In the data rows, 128 means zero.
Here are some numbered points:
[145 136 255 142 114 143  95 169 255 255 155] 0
[111 162 118 126 106 234 117 227 255 255 169] 1
[133 109   3 112 142 123 167 171  21  75 114] 2
[129 154 136 127  84  77 106 153  94  14  84] 3
[155 120 206 132 133 143 113 111  74 126 122] 4
[ 86 125  59 143 128 194 112 167 160 243 200] 5
[117 157 188 144 173 100 107  43 251  88 125] 6
[121 120 108 136 107  81 123 166  99 127 127] 7
[119 119 133 141 126 159  97  64 165  85 149] 8
[108 141  84 131 121 168 133 217 167 255 159] 9
[ 81 104 132 164 118 117  76  77 233 170 151] 10
[ 98 140 182 149 108  56  87  78 147  81 126] 11
[104 134 120 145 128  76 105 151  68  81 122] 12
[101 111 146 159 115 129  64  31 137  47 129] 13
[112 120  64 152 100 131 102 150 119 112 149] 14
[144 130  65  97 177 222 193 139 227 250 145] 15
[114 141 186 143 118  38  95 108 138  80 117] 16
New points follow, each followed by the numbers of its three nearest points above by angle, nearest first.
[ 91 125  87 138 141  86 116  90 125  43 121] 13 3 12
[129 124  86 121 132 151 147 146 105 119 132] 2 14 5
[126 118   6 108 147 141 180 175  75 130 124] 2 14 7
[125 106 124 133 106 133 105 114 106 133 112] 13 4 14
[157 138 110 102 156 131 157 109 136 126 116] 15 2 6
[135 116  62 119 147  95 149 169  58 110 130] 2 7 12
[108 124 135 136 105 106  96  90 123  68 108] 13 11 3
[134 116  81 129 116 122 137 141  53  65 118] 2 12 3
[116 129 122 129 136 131 136 113  91 136 138] 2 12 4
[129 118 117 128 106 133 114 111  95 132 119] 2 14 4
[121 135 106 125 136 173 154  96 140 140 144] 15 5 8
[126 116 111 128 117 133 127 128  86 146 130] 2 7 14
[131 125 166 128 125  98 119  98  72  57  80] 3 12 16
[132 117 121 133 131 129 122 110 118  83 136] 13 8 3
[128 124 105 122 118 133 155 164 122 200 143] 9 5 15
[124 125 112 121 113 140 136 142  99 164 128] 9 5 2
[181 120 129 113 158 110 165 153  77  79  97] 2 3 12
[106 137 136 137  85 104  92 144 177 119 123] 10 11 16
[137 121 163 127  83 127 101 113 143 119 129] 11 13 16
[121 128  98 124 133 124 132 114  37  85 119] 2 12 3
[159 120 113 119 132 114 136 166  87 104 108] 2 7 12
[131 128 144 125 144  99 125  89 162  95 149] 6 11 8
[120 113  47 128 149 125 138  99  96  80 160] 2 14 12
[113 118 143 159 120 152  94  94  92 114 149] 13 8 4
[129 135 155 130 126 132 145 133 157 194 139] 0 1 9
[137 118  55 122 141 119 142 108 104  42  99] 2 3 12
